In the rows, zero is written as 128.
These are runs of 7 systems, one row a step. Runs of the same system follow the same rule from any start.
kov, trace 1, 8 rows:
[[103 144 138  81 140 139 184 160 152  84 116 142 111 142 153  92 165 135
  183 159]
 [183 144 138 125 116 117  96 101 116 137 143 156 105  75 143 158 138  87
   62 103]
 [104 111  97 141 125 132 160 105  72 161 154  66 157 152 126 115  88 136
  174 121]
 [119 144 142 165 136 152  99 173 222 141 126 161 109 142  96 121 162 147
  140 147]
 [149 145 151  47 117 109 150 143  92 109 115 150 143 126 192 133 105 102
   96 148]
 [136 110  59 164 135 129 117  95 114 138 144 105 115 101  95 132 148  73
  157  74]
 [105 130 174 153 101 139 112 155 143 176 121 119 165 167 118 146  78 191
  119 133]
 [112 139 125  75 141 133 174 157 159  75 107 158 103 130 145 100 178 109
  177 140]]
nud, trace 2 (8 x 20):
[[ 98 136  77 120 116 139 151 145 132 100  85 114 121 104 149 125 181  87
  188  96]
 [164 105 189 148 113 120  81 126 134 162 145 132 144 127 126 167  96 152
   69  80]
 [ 87 143 113  92 114 140 211 118 122 108 126 127 121 156 105 101 130 128
  200 107]
 [140 169 147 177 103 131  75 112 152 143 121 151  99  86 121 161 155 142
   65 132]
 [115 128 154  87 127 129 191 131  75 135 151  85 145 145 185 114 104 149
  163 137]
 [155 131 111 180 148 147 103 119 179 150 172 143  83 102  90 120 170  96
  136 115]
 [118 159 148  96 106 120 140 139 103 158 126 140 167 167 142 127  59 150
   95 188]
 [119 134  72 142 138 143 120 153 146 118 113 113 111  88 159 121 191  71
  179 120]]
bobim, trace 3:
[[142 186 181 137  99 140 119 131 128 167 151 142 113 102 180 141 123 151
   75 170]
 [146 138  95 115 156 140 162 120  96 144 183 106 106 100 173  97 147  73
  167 154]
 [157 121 116 174 141 136  80 135 156 196 177 139 141 139  95 125  88 108
  101 153]
 [100 149  82  92 117 129 144 172 124 142  95 137 175 161 149 117  95  91
  152 175]
 [156 107 111 124 129 129  90 165 169 132 105 158 139 113 127 153 144  62
  121  69]
 [120 100 131  98 100 120 157 119  91 142 117 111 172 163 110 149  69 127
  143  58]
 [ 88 140 126 148 104 150 148 138 185 115  97 150 108 143  68 132 158 148
  175  82]
 [123 162 202 105  74 133 148 125 115 132 111 142 123 115 165 163 126 162
   91  90]]
Tefu, trace 4 (8 x 20):
[[145 133 180  92  92 126 172  98  88 128 138 129 119 112 147 153 116 130
  116  46]
 [ 98 146 104 169 115 150 169  79 115 153 167 100  99 128  81 113 143 140
  181  99]
 [118 177 185 158 113 150 131 132 155 171 159 140 111 136 136 123 125 187
  111 177]
 [163 152 147  89 145 139 166 138 120 135 182 138  99 101 193 103 148  84
  141 146]
 [167 133  91 154 131 129 101 105 112 187 181 132 134 115 108 133  94  68
  101 125]
 [ 94 139  90 129 124 140 128 170 139 169 116 122 175 172 127 114  86 118
  156 185]
 [140 141 134 114 114 142  99 196 192 136  94 176 139 119 157 143 148  91
  119 120]
 [142 112 125  78  95 116 149 128  94 136 103 133 164 134 141 159  90  84
  126  47]]
sozil, trace 5 (8 x 20):
[[148  79 149 113 141 140 139 151 170 152 161 144 147 167  92 127 101 103
  164  55]
 [105 188 107 102  73 132 150 125 145 143  91 189 140 148  81 135  99 107
  109 133]
 [ 90 158 103 152  86 145 127 141 116 133  80  95 130  89 177 153 168 123
  156 104]
 [141  85 185 142 122 144 142 134 138 148 161 100 132 137 133 147 123 153
  155  35]
 [123 167 135 107 107 144 183 108 151 149 161 177 105 153  67 105 112 115
  143 112]
 [111 207 111 153  78 147 120 124 127 161 112 136 110  87 159 143 149 118
  107 163]
 [142 106 156 139 133 147 137 150 107 163 163  69 139 111 203 137 133 127
  163  90]
 [158 109 147 118 142 141 141 141 168 173 188 160 133 164  85 114  93  96
  140  95]]
zoso, trace 6:
[[187 114 150 105 126 102 113  88  98 132 158 156 121 114 108 148  98  99
   64  87]
 [ 80 152  73 144 118 134 176  86  88 122 126  95 123 135 103 102 135 140
  179 157]
 [121 126 166 173 140 137  68 172 184 128 107 130 126 121 144 141 157 179
  100 163]
 [167 101 162  49 152 109 166 137 101 104 156 139 134 137 175 115 110 100
  124 118]
 [137 139  57 170 132 126 108  76 114 137 145 131 105 101  70 125 139  80
  120 123]
 [ 76 140 134 143 108 124 117 152 114 133  79 100 170 159 139 136  98 192
  129 179]
 [153  96 150 103 166 130 127 179 180  91 128 147 111 121 162 118 180 105
  153 107]
 [166 121 124 101 111  98 123  77  78 138 139 150 135 121  97 148  80  98
   70  95]]
zoso, trace 7:
[[104  80 109 117 175 104 144 105  99  77 122  99 138 167  86 101 123 166
  161 149]
 [129 119 127 133 161 106  85 126 160  69  94 166 107 128  95 118 161 154
   96 178]
 [142 104 134  84 155  89 128 105  67  61 102 114 130 114 165 128 133 140
   98 152]
 [137  71  89 162 188 106 100  94 116  86 140  95 112 119  92 111 160 136
  143 132]
 [118 107 134 115 158  96 105 122 123  89 100 141 144 168  88 116 102 179
   92 193]
 [131 117 104  95 170 103 125 130 125  46  95 139 106 110 152 108 178 117
  127 170]
 [155  72 116 139 163  89  75  96  82  93 116 102 136 115 123 145 121 140
   80 127]
 [101  85  97 121 175 107 141 116 117  73 114 110 136 168  83  97 130 157
  167 157]]
bobim, trace 8:
[[167 119 162 100 175 113 107 154 164  85 134 165  99 111 155 114 170 123
   97 167]
 [157 117  99 108 142  91 124  68  48 112 145 120 132 113 123 123  96 106
   80 148]
 [ 95 101  70 192 157 130  89 131 139 123 106  85 137 134  92 118 149 148
  165 157]
 [136 101 177 100 148 112  94 190 154 108  92 146 161 157 161 140 116 162
   95 162]
 [151 102 101  68 160  96 149 104 100  60 117 152 112 119 118 116 146  85
  122 116]
 [120 103 107 186 122 112  79  79 103 126 109  98 131 121  75 156 119 161
  100 105]
 [ 82 112 151 128 141 129 141 162 135  90  89  96 143 156 150 118 143 199
  170 158]
 [173 115 179  95 158 110 114 125 150  77 131 176  91 109 139 125 165 134
   82 134]]
Nis, trace 9, 8 rows:
[[121 135  78 161 155 140 141 113 100 141 167  76 105  97 160 102 163 102
  176 164]
 [163 107 165 158 160 127  82 144 149 175 176 127 144 146 128 125  89 152
   87 171]
 [130 135  86  66 144 115 160 151 119 119 122 158 150 153 137  97 101  71
  140 182]
 [142 127  83 159 112 121  53 143 135 150  85 137 153 103 126 166 128  83
   87 115]
 [102  81 130 109 122 129 142 160 119 132 102  95 185 172 131 140  89 138
  173  76]
 [133 121 142 122 126 135 127 149 202 100 109 183 107 140  73 132 159 121
  139  83]
 [107 160 159  96  78 114 158  96  85 100  81 135 126 118 140 159 125 164
  100  97]
 [109 123 116 170 135 148 151 110 128 115 152  83  86  97 132 120 193 141
  191  93]]
nud, trace 10:
[[112 169 118  75 114 107 169  96  95  88 107 168 120 147 102 112 110 136
  105 182]
 [121 131  91 177 137 122  85 107  95 110 106  80 111  75 163 145 175 134
  119 147]
 [147  66 180 130 177 125 125 148 127 135 170  95 147 165 139 113 103 174
  145 130]
 [132 137  98 105 151 120 147 123 170  92 133 184 100 143  68  92 150  98
  139 160]
 [128 151 101 126 111  99  84 112  82 116  79 125 151 107 148 154 110 129
   62 183]
 [118  66 113 139 168 130 127 147 116 104 120  63 145 127 165 121 153 135
  192 102]
 [158  89 167 127 155 115 106 134 179 117 146 175 119 159  63 126 118 141
  100 110]
 [100 165  94  79 104 106 160 101  87  79  74 158 133 135 113 121 122 125
  113 168]]
Nis, trace 11, 8 rows:
[[156 147  96 150 130 108  68 100 118 132 121 157 116  95 107 144 129 100
   51 168]
 [103  97  91 125 139 117 131 141  75 130 107  65 179 152 161 123  98 135
  165 152]
 [155  78 129 146 177 125  79 174 206 121 132 153 128 145  95 122 146 111
  132 120]
 [130 125 140  60 102  94 144 115  89  90  83 161 157 152 119 146  84 128
   89 120]
 [ 97 124  58 164 124 132 118 113 131 100  86 106 110 101 105 135 186 105
  171  99]
 [124  89 199 148 132 123 106 137 131 122 123 101 142 150 130 148 117 216
  115 100]
 [128 128 134  77 158 122 190 111 135  70 147 152  87 137 116  86 163 120
  167 137]
 [137 159 128 165 114 110  86  76  96 123 120 131  99  84 117 151 138 152
   55 154]]
kov, trace 12, 8 rows:
[[114 114 108 173 132 139  88 165 154 118  94  95 126  90 169 149 187 123
  156 107]
 [158  79 198  88 136 119 145 147 133 133 152 136 151 161 138 139  90 148
  121  68]
 [103 167  85 115 103 130 171  91 133 118 120 169 103 142  56 110 128 102
  145 125]
 [105 175 135 167  90 134 100 122 106 147  93 105 128  91 173 160 145 163
   97 154]
 [145  75 159 117 169 137 157 150 128 110 167  87 118 126 175 110 159 134
  184  91]
 [163 142 151 118 126 128 129 103 152 158 176 185 109 145  63 124  95 114
   87 122]
 [ 89 182  74 127 103 130 147 116  87 140 103 110 141 125 145 116 116 120
  134 200]
 [146 101 131 169 157 141  76 171 163 133 125  99 124  93 179 143 177 121
  142 111]]
Tefu, trace 13, 8 rows:
[[145 137  90 129 128 129 147  93  83 121 147 104  98  71 160 130 167  74
  148  91]
 [130 105 133 186 131 133 100 112 121 184 163  92 148 154  90 135  81 169
  122 123]
 [104 149 143  94 146 141 165 173 176 114 127 159 126 165 130  90 140 140
  165 193]
 [171 159 130 108 110 118  99 121 122 128 125 169 106  79 158 154 145  75
   66 119]
 [122  93  82 131 133 125 137 116  68 154 139  66 170 140 140 130  90 107
  162 100]
 [104 120 129 169 136 148 100 167 210 143 117 150 132 164  66 120 132 156
  153 138]
 [131 162 174  53  96 114 157 146 122 103  94 176 134 131 169 137 119 129
   96 134]
 [136 121  82 147 118 130 131  95  92 123 131  94 109  78 139 141 164  80
  154  59]]
sozil, trace 14:
[[152  92 144  86 138 109 129 139  78 102 119  93 147 104 208 146 133 111
  124  92]
 [141  79  96 153 157 121 119 102 136 134 156 123 132 151  49 119 110 107
  153  84]
 [ 84 174 135 124  97 126 128 141 151 126  83 163 143 164  91 129 103 173
  109 192]
 [123 136 133 115 133 129 129 149 128  82  94 115 107  82 195 137 196 118
  144 122]
 [167  77 156 136 143 112 122  83  90 131 166 103 127 123 115 147 105 136
  107  55]
 [ 97 150 104 138 134 135 163 106 139 136 148 140 118 170  58  93 109 150
  159 179]
 [127 174 150 141 118 136  91 160 162 123  96 151 113  96 176 138 169 146
   90 184]
 [163  89 141  93 151 110 144 119  68 113 154  88 132 106 195 131 128 102
  132  89]]

Which system made each of these runs?
trace 15, 2 rows:
[[165 120 126  74 174 122 151 146 116 115 170 136 117 123 181  95 133  82
  138 172]
 [161 122  69 153 144 114  73 112 125 155 142 144 138 114  93 135 107  65
   85 143]]

Tefu
trace 16:
[[145  95 157 141 151 132 142 113 160  97 156 138  84 119  91 123 177 138
  156  61]
 [111 167 168 127  93 120 154  82  97 139 133 133 122 148 104 133  89 193
   88 151]]

bobim
trace 17:
[[170 166 165 107 115 127 121 131 163 157 158 200 108 124 111 135 110 100
   67 140]
 [117 168  67 115 107 130 147 112  69 152 123 102 142 106 172 126 118  76
  136 161]]

sozil
trace 18, 2 rows:
[[107 181 123 130  76 167 158 163 160 188 134 141 133 129 144 130 126  94
  168 106]
 [132 165 154 135  74 159 130 159 147 196 137 134 139 113 160 159 117 105
  125  77]]

zoso
trace 19 (2 x 20):
[[ 88 145  92 105 140 137 175 146 114 102 117  98 122 129 170  93 156 122
  195 179]
 [170  97 146 161 147 120  41 154 163 145 126 139 136 109 133 158 134 121
   73 118]]

zoso
trace 20, 2 rows:
[[ 95 102 123 185 127 129  96 124 129 154 115  93 161 163  79 138  93 186
  135 133]
 [117 132 164  80 143 131 155 184 182  91 105 172 124 158 135 106 153 140
  153 152]]

zoso
trace 21:
[[ 96 175 138 148 113 157 134 159 201 141 120 166 107 147  94 114 157 154
  149 164]
 [146 163 175  92  95 126 139 136 103 125 119 138 117  86 205 154 144 117
   91 114]]

sozil
trace 22 (2 x 20):
[[121 153 142  51 131 119 180 155 119 109 120 152 138 152 169 101 113 122
  137 186]
 [159 136  83 152 127 131  82 120 135 139 125 138 108  72 134 152 163  62
  105  98]]

Tefu
trace 23:
[[166 148 120 100 140 118 141 108 103 103 148 141  88  75 175 123 174  75
  114 127]
 [145  98  97 170 144 119  98  90  81 168 166  83 149 128 109 136  82 120
  109 120]]

Tefu
trace 24:
[[120 163 144 193 100 137  89 111 148 176 139 134 122 125  86 150 113 170
   84 151]
 [105 142 142  82 133 137 181 171 119 127 128 112 143 144 195 102 128 132
  178 168]]

Nis
trace 25, 2 rows:
[[174 114 187 123 141 116 106 114 115 107 146 123  99  81 179 151 161 142
   83 103]
 [145  87 105 121 171 113 159  76  77 116 182  98 122 143  99 102 109 121
  155 122]]

Tefu
trace 26:
[[130 195 109 117 103 150 150 134 139 181 157 163 126 130 127 108 104  86
  120 185]
 [124 162 103 146 103 145 104 167 126 176 117 111 148  96 194 145 132  89
  129 146]]

zoso
trace 27 (2 x 20):
[[152 158 107 122 101 115 106 101  81 128 113 127 114  67 172 159 141  85
   77 114]
 [118  86 128 161 133 142 140 121 100 164 160  62 154 147 128 130  98 152
  175  85]]

nud
trace 28 (2 x 20):
[[ 96 119 126 163 143 155 120 181 172 164 132 102 153 166 136 105 124 155
  178 172]
 [163 140 176  78 125 129 127 171 179 124 129 197 122 132 143 133 129 100
   93 125]]

Tefu
trace 29 (2 x 20):
[[127 121 100 101 133 147 188 132 119 148 170 114 128 140 131 103 125  75
  197  95]
 [133 160 129 168  87 143  83 143 173 191 119 164 139 130  90 157 100 120
   85 121]]

sozil
trace 30:
[[129  65  79 135 161 115 103 140 147 124 113 127 161 159  66 124 108  99
  151 100]
 [ 96 115 129 112 100 111 111 157 148 107  51 151 173 169  91 153 101 159
  113 115]]

bobim
trace 31:
[[ 88 169 111 133 121 138 172  96 131  85 115 131  81 115 107 106 186 152
  167 148]
 [149 124 194 155 135 119  88 121 116 124 134 114 114 105 165 152 143 188
   70 143]]

zoso
trace 32 (2 x 20):
[[126  93 113 152 117 114  81 115 138 101  79 134 134 118  76 166 143 130
  110  58]
 [ 92 114 172 104 104 115 163 119 110  87  88 122 142 161 117 142 114 199
  134  96]]

nud
